(in the rows, 128 means zero)
Each path below is one point turned by a fixed rotation once a step. After each direction that follows a path, write how fast that rotation turns it, in degrees per step (0 if it stays still).
Each turn is a multiple of 5 degrees from 10 to 175, or 0.
Each row of a path follows its step; steps can be skipped.
path 1
step 0: [140 138 120 125 132 124 132 114 131 130 129 116 133 139 133 112 130 127
 122 129 132 131 125 118 122 127 117 130 141 136 140 136 128 127 129 121
 127 112 140 139 118 118 144 131 131 130 121 117 121 117 124 120 131 142
 128 120 117 114 131 125 124 139 131 130]
step 2: [138 143 132 141 113 139 129 129 122 132 132 149 128 122 132 135 130 126
 127 125 120 125 124 126 140 131 128 130 108 124 124 126 124 138 135 132
 120 141 144 127 136 130 113 114 130 121 119 124 130 130 137 126 131 123
 126 132 139 123 122 128 122 126 146 126]
step 3: [125 129 115 120 120 129 138 131 123 135 134 140 144 130 129 116 123 124
 137 136 129 124 142 132 135 116 126 127 122 120 136 133 131 136 112 127
 108 124 139 126 138 123 119 125 122 122 130 142 128 119 120 125 121 132
 118 117 134 140 134 128 117 132 119 139]
step 4: [131 135 133 122 126 125 130 140 124 122 129 115 120 118 118 119 127 128
 141 137 124 113 139 140 131 125 134 124 128 124 124 134 127 121 120 138
 130 118 112 119 133 140 139 136 123 130 132 137 129 127 127 144 123 112
 111 133 112 138 136 118 131 128 124 128]
step 5: [125 126 134 147 137 135 127 131 120 118 134 118 130 126 120 135 118 134
 135 128 122 134 123 132 121 117 121 136 133 106 116 128 119 135 127 137
 138 132 124 146 131 126 137 129 125 136 126 136 122 131 129 120 130 117
 141 143 122 124 132 123 130 127 139 113]
step 6: [116 125 122 141 152 122 138 113 145 131 131 136 127 135 114 135 128 124
 118 132 134 134 132 129 130 128 123 119 136 135 116 117 130 134 126 135
 129 132 128 141 118 119 120 132 118 128 142 139 136 126 125 125 127 138
 142 123 133 131 134 131 130 130 122 130]
step 7: [123 122 128 115 118 137 133 130 143 131 122 113 120 124 126 137 134 122
 124 128 135 124 131 123 135 136 129 128 133 147 123 134 113 126 144 128
 129 135 134 125 114 132 122 135 126 125 145 120 128 150 137 133 125 131
 123 133 132 138 122 130 135 131 114 131]
step 8: [109 120 127 128 123 138 119 140 116 129 119 122 138 125 145 131 125 130
 134 125 126 135 129 123 131 125 134 135 121 134 138 133 123 117 126 122
 135 142 113 131 123 121 116 128 133 124 125 108 113 123 121 118 131 128
 126 139 137 121 118 132 131 118 122 125]
step 9: [120 134 125 117 140 116 120 127 123 124 120 137 140 136 133 115 128 130
 114 121 135 132 123 132 121 135 127 122 120 140 137 122 130 123 133 126
 127 124 115 132 136 122 138 129 114 136 117 121 141 111 126 124 147 134
 117 134 130 129 127 132 115 134 132 134]
step 10: [141 117 121 114 121 114 122 122 120 137 126 128 118 132 126 129 121 134
 130 110 126 130 129 128 103 136 122 135 133 132 131 132 113 127 135 131
 126 119 132 117 132 135 140 125 134 133 123 132 141 131 136 134 134 125
 131 111 123 128 121 125 136 141 135 127]
step 11: [139 132 128 133 123 126 137 141 120 135 131 135 111 125 131 138 133 118
 118 127 121 135 124 117 127 122 130 130 135 118 131 115 128 124 117 130
 134 125 128 117 125 127 120 118 140 122 124 123 117 121 120 134 117 128
 136 118 127 119 127 138 139 135 154 127]
Directions:
[129 124 133 129 126 133 126 128 126 130 129 131 132 128 127 126 128 130
 129 131 129 132 127 130 128 129 130 130 127 131 127 127 125 128 124 127
 130 125 129 130 125 129 127 127 125 126 127 127 127 128 130 130 125 129
 129 128 126 128 126 127 130 130 132 127]  125
path 2
step 0: [130 144 123 135 132 128 113 136 148 118 118 138 131 133 128 126 127 123
 133 144 129 116 125 128 133 119 132 122 123 121 124 124 115 127 128 123
 127 121 132 116 137 132 133 126 136 124 125 128 111 128 137 118 122 131
 125 120 138 111 129 140 126 129 127 119]
step 1: [130 132 122 118 140 131 117 132 144 128 119 127 121 125 139 127 139 128
 137 133 134 132 130 129 117 116 120 134 118 137 116 124 124 130 131 131
 119 122 128 108 130 136 121 131 138 109 115 127 138 134 137 122 130 131
 134 128 130 119 140 131 134 122 123 129]
step 2: [132 139 131 118 123 138 116 124 138 113 117 120 118 133 120 122 133 131
 138 132 123 107 133 122 121 131 133 134 127 125 124 129 126 141 135 129
 125 109 114 124 132 131 111 132 124 123 117 140 136 126 127 126 124 126
 131 126 121 127 139 130 122 123 128 129]
step 3: [120 141 126 130 124 133 123 140 129 120 125 126 119 133 133 133 122 136
 125 138 139 104 140 126 112 123 129 124 142 130 125 137 129 133 131 138
 121 119 130 123 140 132 130 131 135 135 122 123 129 136 126 128 126 115
 122 129 126 117 133 141 129 123 111 131]
step 5: [134 130 136 126 133 137 110 135 125 124 123 135 126 138 123 132 124 121
 132 135 121 120 137 135 134 118 125 132 130 114 123 132 126 120 132 110
 117 123 122 118 142 131 126 139 128 129 108 125 125 125 139 128 133 126
 129 113 124 140 129 133 128 120 120 139]
step 6: [117 137 119 123 140 142 123 137 130 126 127 134 118 134 129 115 126 115
 124 126 134 121 132 135 116 108 129 124 127 122 132 131 121 130 129 128
 123 120 124 125 140 122 132 119 132 127 128 129 124 129 138 120 132 118
 150 113 125 132 138 140 134 123 132 127]
step 7: [131 131 133 129 140 133 116 132 140 120 124 139 132 123 135 114 140 128
 135 132 129 116 124 124 117 113 121 146 122 125 131 133 117 139 117 130
 128 126 119 124 129 118 125 128 124 130 127 128 122 134 142 134 117 119
 133 117 135 120 129 132 116 128 118 132]
step 8: [133 132 125 122 139 137 121 135 133 127 115 130 121 132 132 132 137 122
 132 144 140 110 138 120 125 122 119 129 128 128 130 133 113 133 132 128
 130 125 145 118 128 128 120 127 119 125 111 137 132 144 135 126 120 142
 129 119 123 131 125 128 129 135 121 129]
step 9: [136 135 114 112 125 137 116 141 133 135 121 130 133 137 117 126 127 123
 130 129 137 110 128 119 123 119 126 127 120 127 119 130 136 144 131 135
 132 131 128 116 143 133 124 124 126 120 126 139 136 135 133 126 123 113
 123 121 120 125 127 123 131 116 132 129]
step 10: [137 120 127 131 121 136 107 133 126 117 120 130 124 133 130 137 134 119
 125 122 128 109 128 114 130 116 124 130 132 131 133 122 136 133 132 131
 115 120 123 128 142 126 125 139 137 121 132 136 124 141 129 128 123 125
 131 121 141 117 129 137 127 119 115 131]
step 11: [126 131 118 128 128 135 109 122 136 120 114 131 121 127 132 138 127 123
 124 131 150 122 130 131 128 125 128 123 124 119 135 127 126 134 139 119
 130 124 117 115 129 142 135 128 138 118 117 119 123 135 125 119 124 120
 133 115 128 128 124 138 117 137 118 129]
Directions:
[126 127 130 124 125 130 124 131 125 125 130 125 126 130 127 125 131 126
 125 127 128 129 126 129 127 126 128 129 128 129 128 129 128 129 133 127
 131 128 128 130 129 126 126 127 129 128 130 130 128 123 126 128 131 128
 131 130 128 128 130 127 127 123 126 127]  95
[127 129 132 132 130 130 131 128 123 128 130 124 125 128 130 127 126 128
 127 129 128 130 127 128 123 127 130 130 128 126 126 127 127 125 128 127
 124 126 128 129 130 129 129 128 123 126 127 127 126 126 130 130 127 124
 126 126 123 129 127 126 127 128 126 127]  35
[131 129 129 128 126 128 133 129 129 130 128 131 130 126 130 128 130 128
 127 126 127 130 128 125 127 123 127 130 127 129 128 126 129 131 127 130
 126 130 126 129 129 127 128 123 129 124 130 125 128 127 127 129 129 126
 125 129 128 126 132 131 133 125 125 129]  125
path 3
step 0: [123 128 127 139 134 141 126 136 128 130 135 110 126 125 131 124 131 125
 126 127 135 123 139 147 140 137 116 120 123 136 123 134 132 119 128 123
 114 123 135 139 125 135 123 128 128 128 124 130 115 101 137 133 116 127
 139 124 126 118 134 131 128 126 124 133]
step 1: [124 125 121 119 126 125 116 131 127 135 128 123 130 136 112 131 122 136
 128 147 118 129 116 128 116 129 132 129 134 108 121 122 126 134 123 125
 135 121 111 119 124 139 131 134 133 145 120 126 128 129 143 128 125 141
 117 128 137 117 124 122 122 129 129 131]
step 2: [131 134 134 127 125 130 134 132 127 111 121 126 136 124 135 135 144 124
 130 127 138 143 130 131 139 125 133 131 131 121 137 111 127 137 135 135
 132 146 119 123 130 117 131 124 136 130 135 135 120 131 122 143 123 127
 128 119 132 147 130 136 135 125 143 122]
step 3: [120 132 130 126 124 128 135 127 122 138 138 126 137 126 115 127 124 132
 118 131 133 122 133 128 131 125 127 145 124 143 131 131 123 130 118 129
 107 139 141 138 131 128 131 119 120 121 118 119 124 128 136 131 127 124
 131 137 122 116 118 132 153 128 130 139]
step 4: [124 119 109 129 133 122 141 127 133 134 123 124 114 137 114 126 127 130
 131 123 115 120 122 130 111 121 116 117 124 118 137 121 131 120 127 119
 144 129 132 127 141 126 129 117 135 128 116 137 128 132 128 130 135 121
 128 122 142 127 117 121 119 136 123 119]
step 6: [140 134 124 130 131 113 115 117 122 124 143 133 151 138 120 129 127 128
 118 128 125 134 123 119 138 136 124 130 133 119 129 140 124 140 133 116
 113 129 131 130 138 131 123 133 132 121 130 125 121 137 126 121 132 127
 130 126 110 120 116 126 128 132 121 128]
step 7: [130 129 122 128 121 127 140 121 127 138 130 125 117 114 129 139 133 124
 135 131 108 125 124 129 126 125 126 139 118 140 136 123 121 117 120 124
 131 118 109 126 136 122 135 118 141 129 135 135 137 135 115 130 140 122
 129 132 115 142 133 132 117 132 128 127]
step 8: [129 132 131 134 125 130 129 139 135 133 126 126 129 136 125 108 131 125
 128 115 133 130 143 145 134 125 125 116 136 140 118 133 126 136 125 144
 128 128 140 120 123 137 122 120 125 124 133 137 132 131 131 135 121 119
 134 140 126 122 150 131 118 126 120 139]
step 9: [131 134 123 135 137 124 118 123 145 123 135 114 120 134 125 136 124 127
 129 141 134 137 120 129 115 138 131 132 122 120 126 132 126 137 146 108
 121 124 125 130 129 131 120 132 125 137 120 133 138 113 140 118 130 133
 135 120 126 114 128 132 127 124 119 129]
step 10: [122 129 149 128 116 131 120 129 132 133 126 126 137 116 132 134 136 132
 131 136 121 130 130 129 133 125 131 129 129 126 129 116 135 126 132 126
 133 119 118 115 127 135 152 133 144 138 124 131 114 126 123 137 119 133
 120 120 128 147 125 127 124 141 123 129]
step 11: [129 126 126 115 123 126 127 132 128 136 132 109 146 134 128 134 123 129
 132 127 136 140 128 127 136 125 127 127 125 129 130 121 126 132 126 153
 121 145 132 122 133 115 119 129 117 126 127 131 132 131 125 137 124 132
 123 151 121 122 129 123 137 117 135 136]
Directions:
[125 128 126 131 126 129 127 125 122 127 129 126 130 127 126 127 127 131
 129 128 133 130 133 127 128 128 130 126 128 127 127 128 126 126 128 128
 125 129 129 128 129 131 124 131 128 128 125 125 128 129 127 129 131 131
 130 132 129 128 129 127 127 128 126 129]  135
[128 127 127 127 127 129 130 129 131 131 128 130 129 130 127 129 129 131
 129 132 121 131 128 129 128 129 128 128 129 129 128 126 130 125 128 132
 130 130 130 129 132 131 128 132 127 130 131 125 129 130 126 129 129 130
 130 127 132 130 130 129 126 130 128 128]  120
[127 127 128 127 126 130 126 131 129 125 129 128 132 127 129 128 125 129
 129 129 125 127 128 125 132 130 127 128 131 130 126 129 124 128 127 128
 126 132 133 132 128 126 132 125 129 127 128 129 128 126 131 127 126 127
 128 132 130 128 130 127 125 124 126 127]  135
path 4
step 1: [141 123 127 139 126 121 136 128 126 127 138 114 115 139 119 133 141 132
 110 121 108 149 131 141 126 125 124 133 128 129 140 125 124 138 128 129
 129 140 128 119 124 134 130 134 129 142 124 136 131 125 122 127 138 124
 119 132 134 126 130 141 113 126 116 125]
step 2: [129 129 127 132 120 126 132 136 124 111 112 121 122 129 115 137 120 119
 121 137 120 137 148 124 130 135 132 129 119 128 142 121 139 132 126 132
 133 124 113 121 139 127 114 130 132 122 135 126 130 123 138 103 133 134
 131 141 122 138 119 132 122 130 131 118]
step 3: [139 139 128 127 119 140 147 142 132 111 133 127 136 127 142 131 113 121
 134 141 128 131 124 123 113 120 120 135 124 117 131 127 127 131 116 138
 141 129 134 117 118 125 137 131 148 129 130 133 132 127 121 124 128 119
 131 124 128 137 127 135 117 135 123 116]
step 4: [131 118 126 127 128 126 127 140 129 130 126 116 130 139 141 119 117 118
 135 120 115 129 132 132 137 130 133 130 133 143 139 141 128 135 122 123
 133 130 132 140 115 123 114 123 154 126 128 123 141 133 118 119 137 129
 136 137 140 125 127 113 118 131 124 123]
step 5: [120 128 129 136 116 149 119 135 122 123 132 121 114 131 140 122 116 134
 128 137 128 131 128 134 136 129 128 132 146 125 125 128 135 126 128 128
 108 129 130 125 128 126 132 129 129 121 136 126 140 147 114 114 123 137
 136 131 111 143 129 131 123 131 120 137]
step 6: [136 129 127 119 134 122 117 137 122 132 136 126 131 143 128 143 113 141
 128 129 119 133 110 113 132 125 121 124 143 124 143 139 125 135 128 137
 125 144 124 138 123 124 138 131 126 128 123 108 132 129 135 124 121 128
 127 126 121 138 133 137 114 135 132 129]
step 7: [142 127 118 136 141 133 117 134 120 131 117 128 109 132 134 132 131 134
 122 152 130 137 127 134 133 128 127 131 131 127 134 133 129 133 143 126
 124 130 138 123 117 116 134 136 134 127 121 121 116 129 139 112 140 119
 130 144 134 115 137 127 123 116 130 136]
step 8: [145 126 119 126 130 135 129 124 132 128 112 131 126 128 132 133 125 135
 136 131 127 130 120 119 121 124 136 126 141 113 136 119 141 126 127 143
 136 128 137 133 148 128 121 141 129 132 127 132 139 119 121 110 137 144
 113 133 126 131 135 134 128 115 116 137]
step 9: [146 126 143 132 127 129 117 137 127 129 122 138 125 121 144 135 120 111
 130 128 122 137 121 130 124 123 126 135 131 125 120 142 136 138 128 133
 140 125 120 132 119 137 131 137 123 139 137 128 149 126 138 115 122 124
 118 124 126 113 129 127 134 121 136 114]
step 10: [131 135 144 134 128 128 123 136 130 130 128 135 114 134 142 126 128 119
 121 125 142 146 143 137 119 136 138 129 130 130 142 116 124 122 125 129
 131 126 132 140 118 139 140 130 139 137 132 121 142 122 127 128 142 141
 128 123 133 120 126 130 120 136 120 145]
step 11: [124 125 137 119 118 120 108 129 124 112 124 132 125 138 120 129 120 130
 123 138 119 125 139 138 135 142 124 121 141 132 139 123 120 116 130 144
 128 130 124 126 133 132 127 128 136 145 125 146 145 137 121 120 129 126
 126 117 134 129 133 142 124 122 131 120]
Directions:
[127 127 126 128 127 129 128 126 128 130 128 132 129 132 129 131 131 131
 130 128 127 127 127 131 135 133 125 126 129 127 127 128 129 125 127 131
 124 129 128 131 124 128 130 127 130 127 130 128 128 131 127 130 127 127
 132 127 127 129 129 126 128 130 129 129]  55
[126 126 129 133 128 128 125 130 129 127 131 128 129 126 130 126 128 130
 126 130 133 126 128 128 126 130 125 129 127 123 128 126 133 124 128 126
 129 128 130 127 129 128 128 129 130 128 131 128 126 125 128 128 128 130
 129 131 127 128 127 128 127 132 128 132]  145
[126 126 127 127 130 131 127 125 127 130 131 125 127 132 130 125 126 131
 129 131 128 127 127 126 128 130 129 124 131 131 130 128 126 130 129 124
 125 128 129 128 129 126 129 128 127 131 128 131 128 129 131 129 125 126
 124 130 127 128 124 131 128 131 131 129]  55
